(in the rows, 128 means zero)
The same turns and mirrors carry the whole set onto itself and the rows of a family onto each other. Which other rows belong to the same family as each row named below? List them in the order they appear above.
These 32 rows form 4 families of 8 rows each.
pufem: [110 162 155 117 164 143 136 169]
kupa: [111 109 145 130 130 147 116 138]
bul: [111 157 138 115 142 173 136 168]
kekes: [116 156 136 105 139 173 120 154]
pavad: [102 157 157 125 151 159 139 177]
nidor: [101 118 149 109 145 124 115 141]
repen: [108 132 126 117 156 128 113 130]
fosam: [ 90 140 127 143 141 126 117 149]
dig: [ 87 125 131 138 145 137 105 147]
Mizas: [ 96 163 144 140 134 158 135 142]
mag: [122 165 153 125 124 150 131 155]
paf: [ 99 106 136 128 147 151 111 145]
Bori: [132 153 159 132 149 154 140 155]
dokil: [ 94 157 160 136 127 153 128 138]
sez: [118 125 118 115 149 159 111 163]
dezam: [128 128 148 131 137 153 136 177]
gepub: [113 158 144  95 138 162 132 158]
kisa: [129 136 127 101 131 149 129 148]
Vazoz: [104 131 134 150 145 129 111 141]
Nuzof: [104 154 167 126 160 144 127 173]
muzu: [112 134 120 109 146 141 102 161]
Piv: [126 124 131 123 146 165 131 172]
dit: [124 132 118 111 157 138 115 161]
norup: [ 79 158 151 137 138 150 130 153]
kimok: [139 132 139 135 147 150 126 169]
sifu: [101 161 153 140 149 129 113 139]
mil: [ 80 140 161 111 147 140 127 136]
femov: [ 74 139 161 129 151 144 120 150]
tor: [ 98 151 159 129 158 123 138 147]
suko: [136 121 150 112 136 154 117 148]
koraf: [109 104 141 123 139 154 130 142]
mida: [ 85 129 160 118 163 145 121 139]

Same family as paf: bul, pavad, dig, sez, Piv, norup, femov
Same family as kimok: pufem, kupa, dokil, gepub, Vazoz, dit, mil
Same family as kisa: nidor, repen, mag, Bori, sifu, tor, suko

The same turns and mirrors carry the whole set onto itself and the rows of a family onto each other. Which other rows belong to the same family as each row named below? List them in the order they appear above.
These 40 rows form 8 families of 5 rows each.
fumi: [132 160 137 109 120 155 125 116 130 132 129 169 109 147]
lav: [113 145 143 139 145 143 139 108 132 107 115 157 140 146]
nogam: [104 104 131 131 157 159 146 109 132 121 119 138 150 142]
Luzu: [110 110 126 129 159 146 150 125 133 120 112 135 142 138]
naz: [130  96 115 101 140 170 160 129 135 133 126 126 126 136]
Bato: [144 138 138  96 105 175 146 110 146 140 143 149 111 135]
raz: [111 100 127 130 145 155 162 109 140 119 118 133 143 129]
gipug: [139 124 132  89 115 186 140 112 137 146 147 145 116 145]
nula: [107 141 153 130 148 134 128 112 130 112 134 153 128 145]
Pulod: [109 139 147 140 143 140 140 105 140 115 117 154 143 136]
loduk: [129 162 153 120 119 152 131 104 144 129 133 164 123 140]
Koser: [137 162 145 106 125 155 125 122 137 137 132 160 115 146]
dupub: [129 156 150 108 123 167 120 107 136 138 139 164 123 150]
vateg: [151 121 130  91 120 180 156 121 137 141 146 151 114 141]
Dul: [116 110 133 135 160 148 157 117 132 116 119 149 147 140]
futi: [134 164 148 115 120 157 132 109 136 121 131 166 119 149]
veme: [121  92 126  99 136 164 158 120 132 124 144 125 118 136]
fito: [103 103 135 126 156 143 149 116 130 112 130 133 134 139]
bom: [134  99 117 101 126 180 168 117 134 123 131 131 123 138]
tiza: [148 136 132  92 108 180 149 114 138 131 141 150 109 144]
sabe: [124 150 150 134 149 142 137 113 133 120 124 171 138 146]
lovam: [141 128 120  90 113 175 143 122 131 140 136 152 103 141]
Zedat: [113 104 124 130 149 156 163 112 132 108 114 136 142 139]
denok: [143 126 131  93 108 172 147 112 143 144 148 151 111 149]
Kato: [110 140 144 139 143 135 135 106 139 119 122 161 140 152]
kuros: [132  99 122 101 121 176 166 113 144 133 134 130 124 130]
bebeg: [134  92 121 108 144 172 170 121 134 129 132 139 132 136]
pofi: [123  92 120 103 136 182 156 114 135 135 134 131 133 139]
fus: [128 153 154 105 123 149 124 113 134 126 150 157 109 147]
bogup: [111 147 135 134 145 139 129 114 127 118 113 164 129 144]
dagat: [109  98 124 132 149 147 158 111 138 120 121 140 144 145]
Dozi: [108 144 148 134 147 149 124 105 133 123 123 159 143 148]
siko: [131 157 148 115 118 150 128 108 142 134 139 169 119 155]
pebo: [147 130 127  87 118 175 144 127 139 145 139 141 109 141]
Gan: [126  95 107 102 133 171 160 123 127 130 124 135 118 136]
fisa: [107 106 118 130 153 148 151 120 125 116 109 143 135 139]
zoso: [136 123 138  87 117 169 142 118 135 134 156 140 102 142]
davev: [129  91 117 102 127 169 165 115 142 135 137 134 125 143]
rin: [145 157 149 107 124 161 135 115 137 135 142 171 117 147]
rabud: [115 150 145 132 149 137 128 121 133 122 115 155 136 145]

Same family as fus: nula, veme, fito, zoso
Same family as bogup: fumi, lovam, Gan, fisa
Same family as bom: lav, futi, tiza, Zedat
Same family as Dul: vateg, sabe, bebeg, rin

The same turns and mirrors carry the whole set onto itself and the rows of a family onto each other. Which other rows belong to the same family as each row named below? List them in the order they appear above.
These 32 rows form 4 families of 8 rows each.
dur: [141 145 110 127 146 150 122 123 148 132 144 152 133]
Sim: [120 146 129 129 138 159 113 112 153 138 154 135 126]
Kip: [118 141 127 103 137 152  98 115 140 108 111 106 130]
zolag: [143 148 133 133 136 157  96 110 140 128 147 141 131]
tidet: [145 131 128 148 163 118 130 124 133 133 154 132 105]
resan: [137 120 121 109 143 128 121 112 160 102 159 122 116]
nema: [111 117 120 115 136 149  92 113 128 107 125 112 125]
vak: [117 135 109 129 155 135 103 146 134 107 158 111 106]
dazas: [131 128 137 125 131 125 128  96 146 127 109 138 130]
gefiz: [127 149 140 136 154 141 109 125 107 138 108 117 120]
Bivi: [129 125 140 123 132 123 125 106 152 133 106 137 106]
solag: [122 138 131 121 132 115 132 115 167 112 145 109 128]
zage: [139 147 112 129 152 151 120 136 114 100 151 111 112]
Tus: [139 137 121 136 168 155  94 120 110 128 117 127 109]
vivu: [109 138 132 112 158 142  89 103 146 100 129 126 133]
rira: [133 128 134 128 124 123 120 133 161 110 152 107 120]
zekid: [130 155 122 119 162 138 105 114 109 141 116 135 118]
bup: [108 146 132 105 139 144  96 108 138  94 125 111 125]
kun: [133 146 118 128 168 147 102 129 122 107 156 102 126]
vezut: [145 125 133 119 149 111 115 108 125 112 117  90 104]
Zarip: [145 126 128 120 161 111 114 125 122 106 109 103 108]
Fol: [134 116 135 129 139 135 120 122 167  97 147 105 118]
piz: [133 141 124 123 167 145 101 138 125 113 158 102 104]
rari: [153 135 124 144 145 125 136 132 133 141 131 109 101]
vufes: [122 121 129 111 162 114 132 127 128 113 119  97 105]
fovu: [124 130 140 129 156 119 105 111 131 112 117  85 101]
pivan: [156 151 144 130 160 120 137 123 140 135 143 128 110]
rak: [118 145 129 129 147 158 114 128 144 129 149 149 131]
zovag: [124 124 152 116 146 121 108 101 155 141 118 126 127]
Mesev: [128 139 129 119 173 149 107 105 109 131 114 128 114]
vupo: [145 139 145 125 148 134 124  93 144 133 104 127 128]
lorud: [153 123 126 142 158 128 130 128 131 147 141 127 112]

Same family as piz: dazas, rira, bup, vezut, rak, Mesev, lorud
Same family as vak: dur, solag, Tus, vivu, rari, fovu, vupo

The same turns and mirrors carry the whole set onto itself and the rows of a family onto each other. Which other rows belong to the same family as each row named below? List them in the order they appear above.
These 32 rows form 4 families of 8 rows each.
soso: [118  97 123 113 110 129 107 139 131 147 118 133  90 120 133 123 117 110
 157 100 144 111 117 139 129]
Fisar: [119 112 122 141 101 110 119 109 131  96 110 120 118 124 122 141 126 135
 132 100 131 116 133 116 159]
Daba: [125 114 124 121 119 142 129 108 168 115 137 141 131 117 128 125 130 153
 139 100 149 103  85 138 138]
zediv: [142 120 104 104 130 159 132 118 172 148 119 118 127 100 125 102 123 123
 138 132 144 127 119 142 109]
zag: [132 141 107 131 134 147 137  99 160 105 120 108 146 111 135 122 127 159
 116 127 131 138 127 115 133]
miba: [124 106 119 129 125 153 117 109 171 123 137 145 132 103 130 130 127 142
 141 110 151  96  96 137 137]
lor: [117 136 108 122 130 114 125 121 133 132 105 102 111 113 141 112 116 119
 130 108 127 158 149 116 119]
napi: [122  92 126 113 108 123 133 143 130 141 121 127  95 120 134 121 120 118
 153  88 149 122 120 138 129]
mifu: [141 104 103 111 129 148  97 124 150 106 100 136 103 121 112 128 105 134
 131 109 135 151 107 126 128]
fuvup: [130 100 123 123 109 163 122 118 159 120 133 140 125 118 128 133 129 145
 141 119 146  95  88 136 143]
fuga: [114  90 130 118 117 119 115 124 131 150 120 132 104 111 134 126 113 110
 156  96 140 117 112 140 122]
pepig: [121 131  99 111 125 130 123 122 129 135  94 101 103 111 137 115 104 126
 138 106 118 144 151 117 118]
baga: [129 133 113 105 119 162 124 127 160 149 120 122 126 102 127  98 115 118
 145 123 153 125 118 133 101]
zum: [143 107  98 120 132 146 102 125 150 116 104 136  95 115 113 129 107 147
 125 118 120 144  99 123 125]
Gup: [123 123 105 124 121 136 117 130 121 137 100 100 106 116 140 119 115 114
 130 126 125 148 154 115 124]
gon: [129 105 131 134 122 146 119 116 158 117 142 139 132 120 129 130 141 146
 136 123 157 103  96 141 145]
zirob: [129 125 109 104 137 167 129 127 159 158 127 120 117 108 144 103 121 133
 138 126 143 137 109 136 104]
kal: [116 105 118 141 120 116 123 112 130 103 116 119 111 129 142 146 129 147
 124 103 120 128 119 118 163]
Vazim: [120  99 119 142 110 124 119 107 130 100 120 131 116 138 129 143 132 145
 135 100 134 123 135 115 157]
suz: [144 118 102 112 120 136  98 137 149 120 103 126 101 110 107 136 119 135
 130 113 126 145  96 120 124]
kazu: [105 130 131 125 111 130 143 113 141 137 132 105 142 115 154 116 139 121
 148 111 154 105 143 129 138]
zavaz: [126 140 110 139 133 158 119 105 155 107 119 111 136 114 116 123 134 155
 123 128 114 137 130 113 135]
riv: [144 104 101 125 123 140  90 133 161 113 105 121  92 115 114 131 115 143
 131 103 134 133 101 128 122]
nit: [134 148 100 128 124 157 131 114 159 101 117 109 131 119 133 117 132 155
 115 130 133 136 128 112 143]
Poko: [108 134 128 120 123 135 153 106 127 138 131 119 144 115 154 114 130 129
 143 125 140 114 146 129 141]
fum: [ 99 117 128 134 116 141 150 101 142 133 134 115 136 122 161 107 127 129
 140 111 148 109 143 131 140]
Ton: [130 139 111 102 132 153 126 131 159 151 117 109 120  94 138 100 114 124
 137 130 140 127 110 141 106]
Zagez: [125 131 111 117 120 125 127 129 118 132 100  97 105 127 138 115 119 127
 131 117 122 154 149 119 126]
Fudo: [110 117 126 140 116 116 111 120 115 105 118 123 109 132 140 142 121 148
 135  96 132 122 127 116 154]
Mutat: [125  98 120 105 112 117 124 133 133 147 118 129 101 118 147 122 111 116
 151 100 161 111 115 144 128]
fuz: [106 134 127 135 111 128 148 113 140 146 137 105 133 110 156 115 140 132
 139 120 137 101 134 126 134]
Ver: [123 145 105 132 129 155 115  94 161 113 114 115 143 110 134 125 125 147
 116 139 125 132 118 112 136]

Same family as Fisar: Daba, mifu, fuga, Gup, zirob, nit, fuz
Same family as fuvup: lor, napi, baga, kal, suz, fum, Ver
Same family as zum: soso, zag, miba, Vazim, kazu, Ton, Zagez

The same turns and mirrors carry the whole set onto itself and the rows of a family onto each other. Which other rows belong to the same family as each row named below? List them in the order they appear above.
These 18 rows form 3 families of 6 rows each.
tam: [135 133 126 130 108 112 149 132 113 136 109 147]
Kupu: [114 145 132 133 128 131 151 133 103 126 110 133]
nadip: [100 135 143 130 146 142 134 128 113 119 128 120]
vaf: [107 113 148 124 144 133 118 122 134 120 146 120]
turur: [144 120 126 136 156 130 112 122 130 115 154 113]
mazaf: [144 148 115 143 148 134 138 132 101 118 123 120]
rel: [136 138 124 141 161 140 124 127 112 113 140 110]
miton: [105 155 114 131 121 139 134 135 110 123 114 127]
deve: [105 122 127 122 129 134 103 123 142 119 149 118]
feg: [142 110 131 124 106 103 132 124 135 138 128 146]
nop: [161 141 108 141 130 119 141 131 107 126 120 132]
duli: [135 125 109 123  95 109 121 128 138 136 127 143]
mase: [170 123 111 136 125 108 128 125 125 129 133 134]
fanof: [126 146 106 129  99 121 136 134 118 132 111 140]
dese: [125 114 120 119 109 116 105 122 150 129 146 132]
saf: [128 101 142 121 124 113 117 120 145 130 147 133]
lile: [162 113 120 133 138 114 114 121 136 124 150 125]
vona: [ 95 143 124 128 135 146 117 129 123 116 134 116]

Same family as nadip: tam, Kupu, vaf, feg, saf
Same family as dese: miton, deve, duli, fanof, vona

